Each row is where one point has got to under a steady rotation. How many steps took it there?
The counts run from 0 to 395.
[ 90  88 131 146 155 127  94  75 128 123 108 162 128 133 121 108 105 128
 160 140  96 145 109 146 132 117  70  91 114 134 114 177 163 108 178 104
 139 118 110 127 145 159 128 150 160 176 121 140 117  86 184 106 101 101
 110 101 106  92 149 139 124 123 158 154 128  67 155]
208
[105 116 186 140 135 164 142  81 121 174 114 143 135 131 116 131 164 152
 136 145  97 134 152 116 150 114  75  97 117 129 102 178 118 140 161 149
 144  92 134  87 165 136 102 151 127 144 143 134 160  93 138  90 118 100
 112  91 117 153 140 120  62 150 120 138 186 126 142]
254
[137 171  99 131  93 152 166 149 126 183 144 133 168 117 123 152 196 144
 106 101 160 154 177  90 161 101 116 111 152 122 141 137  95 132 123 118
 154 122 126  87 144 119 145 160 121 100 139  90 165 173 115 100 141 125
 123  82 149 135 140 159  84 159 100  95 141 135 109]
283
[170 193 100 124 142 152 135 153 113 140 141 141 123 150 133 137  83 122
 187 108 142 140 162 122 175 137 103 140 191 135 121 147  99 108 146 134
 178 145 104 115  99 126  98  99  91  77 135 100 159 144 191 143 147 130
 105 115 133 125  97 144 116 147 125 145 121 144 118]
87
[105 120 179 142 127 168 150  89 121 179 117 137 139 130 112 131 179 155
 139 144 104 130 152 113 161 106  70  92 129 123 109 183 113 136 161 148
 139  90 138  84 172 135 107 155 130 145 144 128 165  92 145  90 125  98
 110 100 119 142 150 123  65 142 120 133 181 128 142]
253
[131 165 132 189 144 109 133  90 140 107 121 127 109 155 160 139  93 110
 125 125 112 141 147 151 117 136  87 152 122  78 115 201 180 129 163 145
 141 134 135  99 136 140 111 118 104 125  94 158 136 112 152 161 107  75
 114 136  93 124 104 130 147 123 147 175 151 125 182]
170
[155 140 159 121 150 134  98  71 150 110 159 138 150 134 102 122  68 127
 166 127 135 153 164 180  92 131 101 142 126 152 127 176 124 120 163 103
 161 135 119 116 140 156  90 128 108 118 129 133 150 123 152 100 107 119
 133  87  75 145 107 126 113 196 129 130 165 114 130]
78
[137 177 152 162 139 141 149 122 119 158 130 171 158 158 114 128  85 115
 138 161 111 146 120 118 163 127 109 151 139  87 122 146 105 122 214 143
 158 111 164 100 115 151 103 123 105 137 134 112 144  96 168 146 111  98
  86 102  82 132  95 113 140 183 121 118 147 134 116]
124
[110 160 171 172 120  85 135  81 138 105 108 140 122 140 168 125 122 100
 131 148 106 141 143 167 141  94 110 171 141  84 118 198 163 161 144 143
 121 149 155 110 148 158 131 142 117 138 105 180 158 143 146 159 122  72
 112 147 126 131 130 114 137 132 118 148 144 112 182]
166
[118 114 205 115 139 137 112  57 130 159 115 150 127 137 110 131 127 144
 150 141  95 138 160 133 116 106  87 128 107 163 101 178 128 150 157 139
 138 110 135 104 170 135 100 149 129 139 149 149 138 107 128  83 109 114
 110  84 116 167 129 109  77 160 125 143 186 112 158]
257
[ 92 135  92 183 113 130 151 173 101 165 118 147 178 125 161 127 184 126
 107 131 115 148 103 101 195 139 103 105 152  81 137 138 133 124 189 130
 144 116 173 106 121 158 153 157 142 156 108 130 159 117 160 135 124 107
 105 121 112  91 150 143 145 126 104 109 117  92 138]
154
[113 174 144 152 139 135 157  88 123 154  71 164  84 152 135 138 106 128
 168 154 104 148 136  94 185  65  83 137 143 103  94 160 133 133 157 155
 131 125 106 108 137 127 132 140 125 138 140 115 118 129 184 141 144  92
  83 128 156 111 136 128 105 103 145 170 123 141 139]
216
[137 150  96 117 121  90 112  90 142 134 111 139 106 142 142 161 133 119
 113  93 148 150 187 106  96  91 110 140 125 150 121 163 162 132  79 112
 142 169  92  98 152  99 143 147 134  82 130 136 114 203  98 127 128 125
 115  99 180 148 117 170 116 105 135 150 127 114 169]
230
[107 100 102 128 130 107  84  92 133 153 119 140 129 106 141 144 152 145
 108 102 126 164 154 113  75 117 100 113  94 181 113 151 176 140 118  88
 135 124 112 120 156 123 148 179 158 137 121 151 107 164 103  70 102 133
 149  76 124 139 145 152 118 130 127 136 130  62 168]
14
[127 167 155 185 132  99 136  88 141 102 114 129 114 143 166 134 110 109
 131 136 114 141 149 157 133 110  93 162 136  81 114 206 170 146 151 144
 132 144 143  99 144 152 121 128 104 129  93 169 151 131 149 163 117  70
 117 141 105 121 118 127 140 123 130 163 147 122 181]
168
[119 131 122 142 144 165 143  82 140 155 121 163 146 131  85 128 117 148
 154 138 128 155 130 120 145  88  77  85 120 111 119 156 121 104 174 108
 141 105  98  99 148 147 123 158 145 167 142  83 130  96 176  90 118 104
 116  84  96  96 153 144  90 163 146 131 142 112  98]
27
[ 94  90 109 173 143 143 111  96 129 120 123 134 135 122 144 122 147 134
 130 115 109 139 123 148 124 139  61  78 120 108 119 192 176 104 161 108
 138 115 110 108 149 146 125 152 151 167 101 146 138  86 165 106 105  93
 133 117  95  89 151 148 119 114 149 154 145  77 166]
205
[105 108 146 124 138  83  88  84 120  71 116 154 134 148 144 114  97  91
 158 135 112 123 124 184 143 119  97 132 159 126 129 186 158 110 146 113
 148 180 129 133 136 157 114 114 141 131 115 169 148 122 182 161 117 101
 105 137 136 110 119 135 148 123 141 145 118  83 182]
391
[105 141  69 149 107 103 125 178 100 127 122 151 165 118 175 120 166 108
 131 119 133 149 113 115 191 129 122 122 184 116 145 129 140 123 148 105
 149 150 142 135 107 149 167 150 146 134 110 137 152 161 175 145 136 123
 119 125 144  81 156 156 160 117 105 108  77  70 143]
150
[139 162 169 103 148 130 106 123 104 167 123 171 120 141 123 112  66 131
 202 149  99 149 129 113 165 116 122 162 156 179 102 120  93 141 180 131
 163 119 138 146 107 137 112 125 113 116 162 129 134 139 188 110 131 151
  95  90 119 150 110 105 117 164 112 128 120 111 131]
308
[108 142  70 151 129  96 121 151 110 160 124 187 176 151 132 132 115 114
  94 140 129 165 105  81 146 120 143 138 120 113 148 102 133 125 187  97
 148 134 155 118 113 138 157 168 152 147 133 104 103 158 134 135 105 132
  97  81 109 119 116 145 178 163 115  97  92  79 119]
371
[137 146 189 109 147 116 103  54 139 132 113 140  91 125 134 133 103 133
 177 129 108 145 176 153 108  92  94 158 130 176  95 184 141 154 115 128
 142 134 114 124 154 133 111 138 115 107 140 163 139 154 142 100 125 115
 127  97 132 165 125 111  90 136 123 160 157 119 169]
261
[151 122 131 101 148 141  90  97 118 157 136 142 128 158 116 149 115 135
 134  94 129 126 185 116  92 162  86 114 114 178 116 165 130 118 130 123
 171 141 102  92 142 100  81 112 117  72 145 133 133 131 113 103 106 137
 118  81 137 181  84 143  97 146 139 151 172 119 165]
44
[150 210 156 122 131 122 138 136 108 178 107 159 119 139 150 132 102 130
 180 141 113 152 154  93 176 103 132 186 169 151 102 130  94 165 149 152
 151 130 148 126 107 126 127 131  91  96 152 131 146 177 160 126 143 138
  98 108 146 160 107 109 111 148 101 131 121 136 137]
312
[119 141  85 147 125 134 130  92 147 124 127 124 117  85 141 134 150 138
 163 104 140 170 152 144 131  73  86 110 141 135 116 170 163 131 109  95
 131 127  86 125 151 143 167 172 140 147 109 123 138 169 165  82 134 101
 156 101 129  82 186 162 105 115 138 143 109  86 130]
20
[132 167 167 141 136 115 133 111 114 154 124 179 161 172 112 124  77 115
 137 166 111 143 121 114 154 122 126 169 128 101 132 141 100 132 212 139
 157 130 170 107 122 142 100 127 111 129 147 117 136 107 149 151 108 113
  77  91  93 153  84 111 144 193 115 120 148 129 120]
126
[135 175 167 150 104 137 157  96 149 149 143 112 146  96 141 132 167 139
 143 130 133 162 175 146 148  81 106 152 154 117 119 178 120 167 124 130
 130 113 147 100 160 156 136 165 103 127 123 138 185 156 137  91 138  95
 146 104 103 138 159 119  83 171  98 107 158 130 126]
70
[127 127 159 101 121 123 105  95 137 103 157 112 155  95 144 115 157 125
 175 110 131 144 166 196 136 114 103 132 181 165 131 194 126 138 115 102
 151 151 126 126 145 165 116 140 117 111 119 163 194 146 168 104 128 122
 149 114 121 124 157 130  93 157 105 115 139  95 151]
295
[155 138 142 121 143 151 121  99 121 160 134 131 122 158 113 154 126 141
 129  99 129 121 193 110 107 149  76 115 118 150 111 183 127 119 125 141
 172 137 106  79 152 100  76 110 105  76 142 128 143 128 111 117 117 120
 108  93 133 177  88 139  82 140 136 156 189 140 163]
42
[119 162 169 119 100 127 145  97 141 162 129 139 159  94 131 120 166 139
 150 138 129 166 160 134 156  65 129 153 147 145 126 153 108 172 129 118
 129 120 152 120 153 154 153 185 128 142 144 132 170 173 136  86 134 114
 138  90 127 138 175 116  92 169  87  96 136 105 119]
67
[148 158  95 117 113  87  90 128 138 118 166 134 169 108 140 141 116 112
 118  98 157 167 168 143  87 126 151 171 136 163 146 138 145 146 122  82
 157 160 131 127 125 139 138 157 118  94 114 139 144 203 110 112 109 143
 145  82 114 143 117 144 153 178 104  94 110  80 141]
325
